arr =
[[  5  -5  -2  -5   5   1  -4   0  13   4   3  10   4]
 [  4  -2   0  -2 -27   9  28   0  13   0  11 -48   4]
 [-11  -4   0  38 -44  10  -8   0  13   4   6 -17   4]
 [  0 -18  -3   9 -21  16 -17 -10  13   0  16   9   4]
 [ -3   0  -2   0  -4   0   3   0  13   0   0   0   4]
 [  0   0   0  10 -21  -2  20   0  13  -7  -3 -30   4]
 [ -7  -8  -5  34   0  16   0   0  13   6  -6  -7   4]]
arr[0, 0] = 5
arr[4, 0] = -3
arr[2, 5] = 10
arr[4, 6] = 3
arr[6, 6] = 0
arr[:, 5] = [1, 9, 10, 16, 0, -2, 16]
arr[4, 3] = 0
arr[:, 2] = [-2, 0, 0, -3, -2, 0, -5]
arr[4] = [-3, 0, -2, 0, -4, 0, 3, 0, 13, 0, 0, 0, 4]
arr[2, 7] = 0
arr[5, 9] = -7
arr[5, 6] = 20
arr[:, 7] = [0, 0, 0, -10, 0, 0, 0]
arr[0, 5] = 1
arr[0, 12] = 4
arr[5] = [0, 0, 0, 10, -21, -2, 20, 0, 13, -7, -3, -30, 4]
arr[0, 3] = -5
arr[4, 8] = 13
arr[3, 12] = 4
arr[1, 3] = -2
arr[3] = [0, -18, -3, 9, -21, 16, -17, -10, 13, 0, 16, 9, 4]
arr[3, 3] = 9
arr[:, 11] = [10, -48, -17, 9, 0, -30, -7]
arr[2] = [-11, -4, 0, 38, -44, 10, -8, 0, 13, 4, 6, -17, 4]
arr[5, 3] = 10
arr[6] = [-7, -8, -5, 34, 0, 16, 0, 0, 13, 6, -6, -7, 4]
arr[0, 1] = -5
arr[3, 5] = 16
arr[6, 9] = 6
arr[1, 5] = 9
arr[6, 11] = -7
arr[2, 0] = -11
arr[4, 4] = -4
arr[3, 10] = 16

m = [ 0.11  0.01 -0.04 -0.14  0.13  0.08 -0.12 -0.01  0.16 -0.10 -0.09 -0.22]
m[-12]	0.11
m[7]	-0.01
m[-11]	0.01
m[8]	0.16
m[-1]	-0.22
m[9]	-0.10
m[-8]	0.13

grid =
[[ 13  -1  -8 -20  -6   4 -20 -20   3]
 [ -4 -10  -9 -28  14 -20  22  16   5]
 [ 22  -2 -13 -24  -7   7 -26 -23   1]
 [ 18   7 -22  -3 -11   3  -8 -10   0]
 [-47 -14 -19 -44 -29   8  31  18   9]
 [ 13  -3  -9 -21 -11   4 -16 -11   1]
 [ 15  -1  -9 -22  -5   9 -26 -21  -1]
 [  9  -5 -22   4 -10  10  -8 -13  -5]
 [ -6 -18 -14   2  13   5  -6 -37  -5]
 [-45 -13  -8 -35 -27   8  27  11  11]
 [ 17  -1 -13 -21  -7   8 -24 -21  -2]
 [ 19   3 -12   7   5  20 -30   2  -9]
 [-44 -23  12 -35 -18  -3   9  -6  -8]
 [ 26  -4 -10 -30 -16   3 -25 -22   5]]
grid[0,0]	13
grid[12,8]	-8
grid[7,3]	4
grid[3,2]	-22
grid[3]	[18, 7, -22, -3, -11, 3, -8, -10, 0]
grid[2,4]	-7
grid[3,3]	-3
grid[4]	[-47, -14, -19, -44, -29, 8, 31, 18, 9]
grid[2]	[22, -2, -13, -24, -7, 7, -26, -23, 1]
grid[11,7]	2
grid[3,0]	18
grid[7,5]	10
grid[:, 6]	[-20, 22, -26, -8, 31, -16, -26, -8, -6, 27, -24, -30, 9, -25]
grid[0,6]	-20
grid[9]	[-45, -13, -8, -35, -27, 8, 27, 11, 11]
grid[0,8]	3
grid[5,5]	4
grid[2,3]	-24
grid[6,4]	-5
grid[5]	[13, -3, -9, -21, -11, 4, -16, -11, 1]
grid[3,1]	7
grid[9,8]	11
grid[7,1]	-5
grid[7]	[9, -5, -22, 4, -10, 10, -8, -13, -5]
grid[9,3]	-35
grid[10,7]	-21
grid[:, 5]	[4, -20, 7, 3, 8, 4, 9, 10, 5, 8, 8, 20, -3, 3]
grid[4,6]	31
grid[13,1]	-4
grid[11,3]	7
grid[12,0]	-44
grid[9,7]	11
grid[2,7]	-23
grid[0,3]	-20
grid[4,5]	8
grid[2,2]	-13

M = -520    80   642   -36  -176   680    56   236  -742   482   472    43  -333
M[0] = -520
M[6] = 56
M[8] = -742
M[-1] = -333
M[-6] = 236

x =
[[ 0.14  0.10  0.14  0.14 -0.13]
 [ 0.16  0.11  0.16  0.13 -0.06]
 [ 0.14  0.07  0.14  0.16 -0.07]
 [ 0.13  0.11  0.13  0.13  0.08]]
Rows and columns are counted from 0.
(0, 0)	0.14
(2, 1)	0.07
(0, 3)	0.14
(1, 3)	0.13
(3, 3)	0.13
(1, 0)	0.16
(0, 4)	-0.13
(0, 2)	0.14
(2, 4)	-0.07
(1, 4)	-0.06
(3, 2)	0.13
(3, 4)	0.08
(0, 1)	0.10

X = (49, 17, -36, 2, -44, 16, 18, 27, -53, 48, -50, -35, -49, 2)
X[0] -> 49
X[9] -> 48
X[7] -> 27
X[4] -> -44
X[5] -> 16
X[8] -> -53

a =
[[-16  22  13   6  20   2   8  -4  19  11]
 [ -2  11  23  11  12  18  30  -4  25   7]
 [ -6   2 -12  -1   6 -10 -25   3 -13  -3]
 [ -7   3  -9   1   8  -8 -22   3 -10  -2]
 [  1 -10 -24  -2  -1 -15 -42   7 -31 -13]
 [-12  12   2   4  15  -2  -7  -1   4   4]
 [ -1  -7 -21  -4  -1 -15 -36   6 -26  -9]
 [-14  19  15   9  21   7   9  -3  18   9]
 [-21  30  22   6  24   6  20  -7  31  18]
 [-12  14   6   6  17   1  -3  -1   8   5]]
Rows and columns are counted from 0.
row 0 col 0 -> -16
row 8 col 9 -> 18
row 0 col 2 -> 13
row 1 col 9 -> 7
row 5 col 8 -> 4
row 4 col 0 -> 1
row 0 col 1 -> 22
row 3 col 7 -> 3
row 4 col 4 -> -1
row 1 col 6 -> 30
row 3 col 4 -> 8
row 2 col 6 -> -25
row 6 col 2 -> -21
row 6 col 6 -> -36
row 9 col 5 -> 1
row 2 col 9 -> -3
row 0 col 3 -> 6
row 8 col 8 -> 31
row 6 col 8 -> -26
row 1 col 4 -> 12
row 7 col 1 -> 19
row 6 col 4 -> -1
row 9 col 3 -> 6
row 7 col 5 -> 7
row 4 col 1 -> -10
row 7 col 4 -> 21
row 6 col 7 -> 6
row 5 col 7 -> -1
row 3 col 8 -> -10
row 0 col 6 -> 8
row 9 col 8 -> 8
row 6 col 0 -> -1
row 4 col 3 -> -2
row 3 col 6 -> -22

W =
[[-11 -16  -6 -37   5]
 [-12 -13  -5 -29  -3]
 [-10 -11  -4 -23  -4]
 [  7  10   4  22  -1]
 [-11 -14  -6 -34   5]
 [-15 -17  -7 -40   1]
 [-10 -15  -6 -36   5]
 [ -5  -8  -3 -20   1]
 [  8   9   4  19  -1]
 [-13 -17  -6 -40   3]
 [  7   9   4  20  -1]
 [-14 -17  -6 -40   0]]
W[0, 0] -> -11
W[7, 0] -> -5
W[5, 0] -> -15
W[2, 2] -> -4
W[2, 3] -> -23
W[6, 4] -> 5
W[7] -> [-5, -8, -3, -20, 1]
W[3, 1] -> 10
W[4] -> [-11, -14, -6, -34, 5]
W[:, 4] -> [5, -3, -4, -1, 5, 1, 5, 1, -1, 3, -1, 0]
W[7, 2] -> -3
W[9, 2] -> -6
W[3, 2] -> 4
W[5, 2] -> -7
W[:, 2] -> [-6, -5, -4, 4, -6, -7, -6, -3, 4, -6, 4, -6]
W[9, 0] -> -13
W[8, 2] -> 4
W[:, 1] -> [-16, -13, -11, 10, -14, -17, -15, -8, 9, -17, 9, -17]
W[5] -> [-15, -17, -7, -40, 1]
W[6, 0] -> -10
W[:, 0] -> [-11, -12, -10, 7, -11, -15, -10, -5, 8, -13, 7, -14]
W[10, 4] -> -1
W[6] -> [-10, -15, -6, -36, 5]
W[1] -> [-12, -13, -5, -29, -3]
W[8, 1] -> 9
W[10, 0] -> 7
W[11, 2] -> -6

B = [7, 1, 6, 2, 1, 7, 7, 7, 1, 6]
B[0]	7
B[7]	7
B[2]	6
B[5]	7

data = (-367, -533, 12, 344, -270, -562, -249, -639, -914, 299, 883, -333, -909)
data[0] = -367
data[12] = -909
data[7] = -639
data[5] = -562
data[9] = 299
data[6] = -249
data[10] = 883
